In the rows, 128 means zero.
The rows of T fall into 4 groups, which share some directions, and each row is roughly a mix of its group's hidden directions.
T, 144 rows:
[[149 143 191 159 104 116 184 121 130 149 105]
 [ 89 131 143  55 102 134 101  91 121 152 124]
 [115  75 114  96 137 124 120 126  93  72 169]
 [131  99 114 127 112 151  80 119 113  60 165]
 [121 130 158 128 188 147 125 109  57 140 126]
 [113  94 160 131 129 134 165  67  95 168 144]
 [154 142 103 183 137 148 129 161 140 176  85]
 [161 133  76 144  99  81 174 122 141 146 154]
 [126 125  97 141  73  93 130 104 153  83 171]
 [127 143  75 178 106 165 106 171 107 143 124]
 [141  66 107 118 122 127 135 140  69 100 164]
 [ 97 121 151  93 159 127 139  99  60 105 151]
 [ 96 109  59 125 126 159  97 109  88 140 142]
 [150 127 137  77 153 141 130  78  82 132 170]
 [115 130 195 130 116 114 170 110 181 112 109]
 [ 83 147 147 154 125 130 140 192 133  85  98]
 [147  81 164 113 148 129 163  74  92 127 149]
 [136 131  97 171  90 142 141 199 113 108 117]
 [125 134 101 150  99 105 114 182 159 150  71]
 [135  87 104 161  91 148 133 141  84 156  80]
 [132 129 105 170 118 147 142 196 145 134  77]
 [176 137 153 169 139  78 129 158  97 140  94]
 [ 68 101 154 117 103 170  76 128 145 124 123]
 [120 182 154 138 171 119  87  94 128 135 170]
 [ 94 113  67 108 106 154 100  94  94 107 143]
 [161 101 111 192  91 115 122 132  81 138 144]
 [ 75  96 178 110 104 120  95 128  95 123  99]
 [150 113  59 145 183 149 153 143 122 146 137]
 [118 163 112 113 105 124  86 161 181 158  89]
 [166  98 102 133  87 110  74 168 144 113 109]
 [ 90 112 154 131  57 121 103  90 131  99 134]
 [109 101 124  71 123 130 126 160 149  78 173]
 [117 119  69  67  93 120 149 143 137 149 104]
 [ 86 143 147 166 112 142 154 149  85 176  97]
 [147 171  98 148 143 137 157 142 184 174 110]
 [135 138 114 170 136 128 199 134 163 162 100]
 [ 94 150 177  71 151 134 130 132 147  81 128]
 [117 147 118 142 134 135  32 119 118 125 141]
 [119 172  88 157 149 157 148 185 143 134 100]
 [ 89 128 121  98 198 170 139 146 105 132 110]
 [ 91  80 155 107  80 103  88 149 120 116 107]
 [119 105 104 118 127 125 143  82  85  84 183]
 [149  88  96 150 150 132 107  90  65 133 149]
 [122 110 120  86 115 148 181 141 149  77 168]
 [152 152 107 176 162 114 178 156 148 135 165]
 [104 127 149  80 204 134 147 117 107 135 111]
 [127 159 112 156  90 121 119 112 200 153 100]
 [163 122 148 111 152  78 182 103 113 101 159]
 [ 95 125 120  78  92 104 149 113 155  85 169]
 [130  99 115  91  89 118 126  77 115 125 189]
 [172  97 109  74 128 135 144 121 113 108 185]
 [162 108 152 127 135  73 154 112  75 101 154]
 [131 141 136  79 146 101 186 123 157  92 162]
 [ 77 132 170  74 135 112 121 102 139  85 128]
 [124 169 168 124 178 135 152 159  77 124 104]
 [102  93 114 100 162 154 133 154  67  93 138]
 [ 88  66 126 106  92 131 135  96 140 139 172]
 [114 133 107 118  94 114  87 160 199 105 126]
 [138 107 146 111  62 111 110  99 180 120 154]
 [138  71 113 129  84 146  93 153 113  89  96]
 [ 91 168  83 135 141 139  87 163 159 117  95]
 [174 122 115 188 144 109 129 107  92 173 116]
 [108  98 122 161 161 136 161 139  56 109 134]
 [178 137 187 151 159  97 141  86 119 122 128]
 [164 166 132 148 151 123 134 177 165 146  76]
 [122  90 153 126 162 140  93 111  60 150 108]
 [160 132 114 177 133 118 108 189 145 133 176]
 [ 94 100 124  73 106 137 126 158 185 100 129]
 [164 149 164 170 140 109 128 175 160 152  90]
 [ 70  89 103 123  97 172 109 108  97 133 143]
 [157 114 109 181 101 102  99  76 141 154 148]
 [115  87 139  99 121 114  87 149  90  69 110]
 [106  92  99 165  93 132 108  78 149 166 106]
 [112 122 142  73  72 134  91 131 172 123 107]
 [116 131 119 131  80 176 104 194 148 110 124]
 [133 151 190 158 123 104 133  89  77 129 108]
 [125 152  74 157 100 151 129 162 188 128 124]
 [126 161 168  90 169 100 181 104 112 140 135]
 [ 90  84 150  77  96 119 110 120 120  80 139]
 [119 139 111 122 145 101  82 175  79 172 114]
 [149 126 166 107 106  84 133  66 163 129 153]
 [151 104 108  82  75 135 139 123 176  95 109]
 [104 112 133 101 154 117 124 124  45 122  94]
 [182 152 156 128 108  89 117 112 188 130 144]
 [ 91 153  51 150 137 145 132 109 141 157 144]
 [139 113 181 132 116  99 129  81  75 110 159]
 [173 189 114 161 141 121 164 133 164 151 136]
 [113  73 138  96  60 154 133 135 138 134 106]
 [156  88 138 120  79 105 121 120 191 100 137]
 [ 94 136  80 105 177 150 111  89 164 145 137]
 [115 201 142 109 182 143 144 145 116 141 107]
 [157 161 131  96 131 135 154 152 206 129 115]
 [ 93 139 135  91 168 117 138 106  61 124 158]
 [ 89  88  96 114 125 146 129 137  60 111 155]
 [150 133 177 157 160 106 190 157 120 149 129]
 [119 132 138 139 111 143  85 170 166 177  82]
 [130  85 122 135  71 152 142 135 162 135  72]
 [145 140 125  67  95 120 159 107 189 125 120]
 [ 94 104 149 105  97 117 108 173 166  91  89]
 [170 126 168 103 139 120 128  82 146 169  83]
 [191  96 127 108 116 128 119 169 121  93  86]
 [ 96  88 183 108 133 114  94 160  97 126  95]
 [119 101 124  89 114  70 175 125 103  88 137]
 [131 130 126 156 154 104 163  97  62  88 143]
 [169 124 177 126 107 121 178 137 186 124 125]
 [108  83 138  62  95 130 132 136  84 122 107]
 [154 119 179 103 155  87 138  68 138 121 143]
 [ 75 127 139  62 129 158 143 143 131 164 107]
 [101  97 134  58 156 140 145 128 121  84 153]
 [146 155 150 134 153 108 203 135 155 148 159]
 [136 129 187 133 137 137 191 144 105 110  88]
 [119 141 130 102  83 146  76 100 186 143 137]
 [ 66 115 142  95  75 125  99 116 159 127 109]
 [129 129 118  79 157 145 140  79  77 152 160]
 [156 135 167 108  92 103 136 122 203 129 121]
 [ 61 164 134 101  96 139 122 152 165 110 105]
 [152 168 107 114 165 159 166 160 173 156 132]
 [ 91 122 129 126 175 155 155 122  56 126 139]
 [111  84 148  84 129 113 135 101  86  93 170]
 [124  95 177 134 117 110 107 136 112  55 112]
 [121  72 114 175  76 124 143 126 138  89 144]
 [107 122 115  69 132 162 136 149 195 121 138]
 [125 110 151  43  88 125 116 112 130 115 117]
 [ 91 158 156 105 144 156 137 183 150 112  83]
 [128  94 120 110 148 156 108  94  90 106 192]
 [162 123 129 119 181 121 125 135  87  69 162]
 [102 135 127  81 167 113 154 103  63 114 136]
 [127 152  94 123  99 120  73 137 177 169 105]
 [110 128  78 174  88 155 106 170 132 144 103]
 [ 96 146 158  89 168  99 156 111 149  76 121]
 [156 149 180 160 161  93 148 150 101 125  88]
 [161 172 132 156 114  93 103 106 190 137 140]
 [121  94 126  87 148 118 125  94 179  77 154]
 [163 114 159 137 141 130 169  60 149 126  96]
 [119  99 171  66  85 141 157 104 143 118 135]
 [128 161 188 150 145 119 159 117 160 181 126]
 [144 121 166  93 155 103 150 144  83  93 175]
 [108 113 149 118 114  89 142 117  53  91 145]
 [ 78  93 140  82 168 151 117 144 101  99 107]
 [144 140 113 127 130 121 119 191 140  54 137]
 [ 74  92 102 107 141 154 101 136  69 122 125]
 [160 121 191 116 156 111 123 104  72 110 142]
 [104  99 118  71 146 131 149 138 110  74 166]
 [130  86  90 151  85 164  92 127 143  86 113]]
Which three rows in each list fit none of the groups? Every other row fits one group, some only roughly. Give them in the order they come.
    k_103: [120 124  72 158  98 136  85 132 114 180 103]
    k_596: [179 104 135 159 141 132 168 101  85 161 156]
    k_238: [163 125 141 183 137 130 101 127 164 191 123]
    k_51: [ 78 132  97  95 117 141 106 182 166 102 130]
    k_919: [ 64 130  89  78 139 164 134 133 154 116 123]
    k_360: [174 108 102 145 163  93 151 144  91  91 159]
    k_835: [135 172 173  86 144 102 157  93 157 125 155]
    k_960: [ 89 116 157  92  93 112 165 123 101  74 117]
    k_317: [127 158 147 127 128 132 129 180 185 127  71]
    k_892: [129 114  92 140  63 106  85 149 155 151 105]
    k_169: [101  80 137  70 137 138 109 112  90 111 166]
    k_739: [ 76  89 134  90 119 159 112 104 115  86 158]
    k_699: [104 169 105 105 169 114 145  85 101 165 158]
    k_514: [169 162 128 199 127  93 142 103 139 143 117]
 -> k_596; k_238; k_960
    k_147: [ 82 150 164  80 135 128 149 141 182 107 140]
    k_938: [136 151 180  96 117 103 172 141 158  81 138]
    k_959: [ 76 157 155  95 150 133 153 176 146  94 119]
    k_650: [156 102  98 111 174 129 160 122  98 107 185]
    k_566: [140 164 124 144 137 134  77 135 175 181  99]
    k_477: [149 110 122  97 135 112 120  69 158 110 187]
    k_829: [129 116 130  46 117 128 140 102 118  82 149]
    k_608: [175 121 112 162  82 111 142 108 177  96 146]
    k_432: [111 100  75 103 110 163  71 101 117 140 116]
    k_723: [107 169 112 123 142 142 162 185 181 145 114]
 -> k_566; k_432; k_723
    k_209: [ 98  83  79 122  88 151  97 136  96 120 101]
    k_6: [112 120 126 118 165 116 191 140  70 125 161]
    k_575: [ 73  96 110 104  86 132 124 111 139  72 135]
    k_692: [117 119 164 157 146 132  99 103  51 148 125]
    k_652: [ 76 131  91 100  99 139 144 152 181  97 131]
    k_711: [ 96  94 113  93 126 137 102 122  55 103 118]
    k_426: [122 138 100 202 125 126 104 176 111 150 107]
    k_989: [ 92 125 122 165  88 170 118 163 146 145  79]
    k_50: [161 108 164  97 111 140  96 114 169 173  92]
    k_557: [172 176 139 152 162 124 135 120 104 179  95]
 -> k_426; k_989; k_50
    k_526: [ 87 110  84 162 125 138  85 134  82 162 134]
    k_666: [101 179 148 101 166 165 108 132 153 168 106]
    k_606: [108 159 150 159  81 145 108 121 180 159  96]
    k_501: [126 102  97 118 141 168  76 178 167 137 130]
    k_904: [132 106  93 104 171 149 119 113  66 134 168]
    k_677: [143 148 138 195 122 141 147 171 102 163  97]
    k_405: [109  76 104  90 120 147  75 132  90 105 140]
    k_119: [125 102  98 171 124 162 105 180 141 125  79]
    k_769: [126 148 166 128 154 140 208 162 135 138 121]
    k_786: [148 116  99 134 125 111 185 124  75  95 166]
    k_539: [ 89  92  70 100 109 165 124 145 146 101 110]
    k_313: [ 98 139 200 101 141 107 144 129 112  95  92]
 -> k_677; k_769; k_786
    k_412: [163 153 140 205 130 104 129 123 162 145 108]
    k_864: [ 66 127 125 106 157 149 153 130 106  98 182]
    k_312: [ 91 165 130  99 191 139 104 162 100 115 126]
    k_370: [172 138  94 193 127 117 164 149 113 152 150]
    k_705: [ 98 109 135  95  99 160 192 100 156 143 146]
    k_803: [178 121 157 136 139  86 166  88 103 164 137]
    k_534: [ 76 104 125  86 153 171 101 116  83 130 119]
    k_120: [195 114 135 168 109  87 118  92 132 128 151]
    k_485: [120 161 157 159  85 132 126 187 144 119  85]
    k_239: [104  73 126  77 115 133 149 112  82 107 157]
 -> k_412; k_370; k_239
    k_188: [143 154 166 132 142  79 148 164 109  77 155]
    k_44: [175 153 140 164 158 101 188 127 143 112 150]
    k_68: [105  89 137  66  95 113 113 105 104  89 146]
    k_796: [130 126  98 110  73 137 124 100 179  87 160]
    k_846: [125 145  91 101 174 174 109 106  78 149 125]
    k_573: [100 113 187  63 155 135 122 110 108 133 116]
    k_770: [148 105 124 139  80 132  84 157 145 137  65]
    k_165: [ 87 103 155  98 119 116 137  63 117 106 164]
    k_311: [107 173 157 100 150 120 176 159 156  97 100]
    k_187: [157 145 133 163 185 134 140 119 157 164  80]
    k_994: [182 122 129 146  97 127 108 160 182  96 158]
    k_637: [101 155 125 106 137 139 134 182 198 108 130]
 -> k_188; k_165; k_637
    k_725: [123  79  72 132 128 141  92 104  85 139 158]
    k_633: [154 122 178  96 144  96 159 134  92 107  81]
    k_153: [140 150 184 119 153 149  93 156 134 169  86]
    k_15: [139 165 170 132 114 119 170  94 174 166 107]
    k_991: [145  89 102  92 160 110 168  87 141 126 171]
    k_875: [140 105 113 124  71 109  96 107 189 153 118]
    k_345: [165 156 124 160 170 130 147  87 136 166 172]
    k_906: [113 145 121 139 192 119 157 112  67 120 152]
    k_127: [131  97 171 147 122 103 182  96  83 104 134]
    k_683: [106  83 113 104 130 130 174 131  68  93 143]
    k_67: [102 127  71 144 101 178  99 167 153 127 122]
    k_744: [152 176 106 133 117 132 109 177 160 148  76]
    k_605: [ 87 147 102 116 132 172  81 175 131 149  99]
 -> k_345; k_127; k_605
    k_832: [142 140 176 140 137  74 144  69 126 151 149]
    k_139: [146 121 150  85 136 114 208 129 126 120 159]
    k_83: [117  98 158  94 133  97 153 134  91  64 142]
    k_824: [118 103  91 129  70 160  93 105 174 119 123]
    k_515: [ 77 122 112  82  74 158 104 147 137 134 105]
    k_665: [121  96 105 117 175 129 108 153  62  97 114]
    k_848: [198 154 162 132 165  98 158 125 107 136 134]
    k_18: [184 123 130 132 105 138 140 139 184 183 117]
    k_12: [166  80 136 133 123 127 160 129  73  90 161]
    k_284: [150 154 125 171 157 122 129 141 155 102 198]
    k_870: [148 137 164  70 146  78 123 109 141 105 165]
 -> k_832; k_515; k_870
    k_599: [ 98 128 142  82 115  90 140 159 152  66 139]
    k_972: [ 91 113 148  87  90 148 108 138 182  90 117]
    k_518: [177 141 110 181 106  89  84 122 141 149 136]
    k_542: [115 104 125 115  80 132  71 108 164 136  81]
    k_328: [156 138 141 200 144 127  98 144  88 139  94]
    k_14: [113 125 113 102  99 125 110  53 121 130 177]
    k_69: [151 127 142 120 141  92 187  87 102 145 173]
    k_621: [126 154 129 159 179 101 154 152  79 168 117]
    k_363: [129  88 133 185  74 130 160 117  98 153 124]
    k_270: [113  97  56 151 140 159  91 123 145 154 122]
    k_213: [134 132 152 146  91  99 113 119 210 113 121]
    k_506: [ 90 102 129  53 118 130 113  91 137 130 159]
    k_121: [163  98 113 145  93 109  79 107 124 186 131]
 -> k_599; k_542; k_14
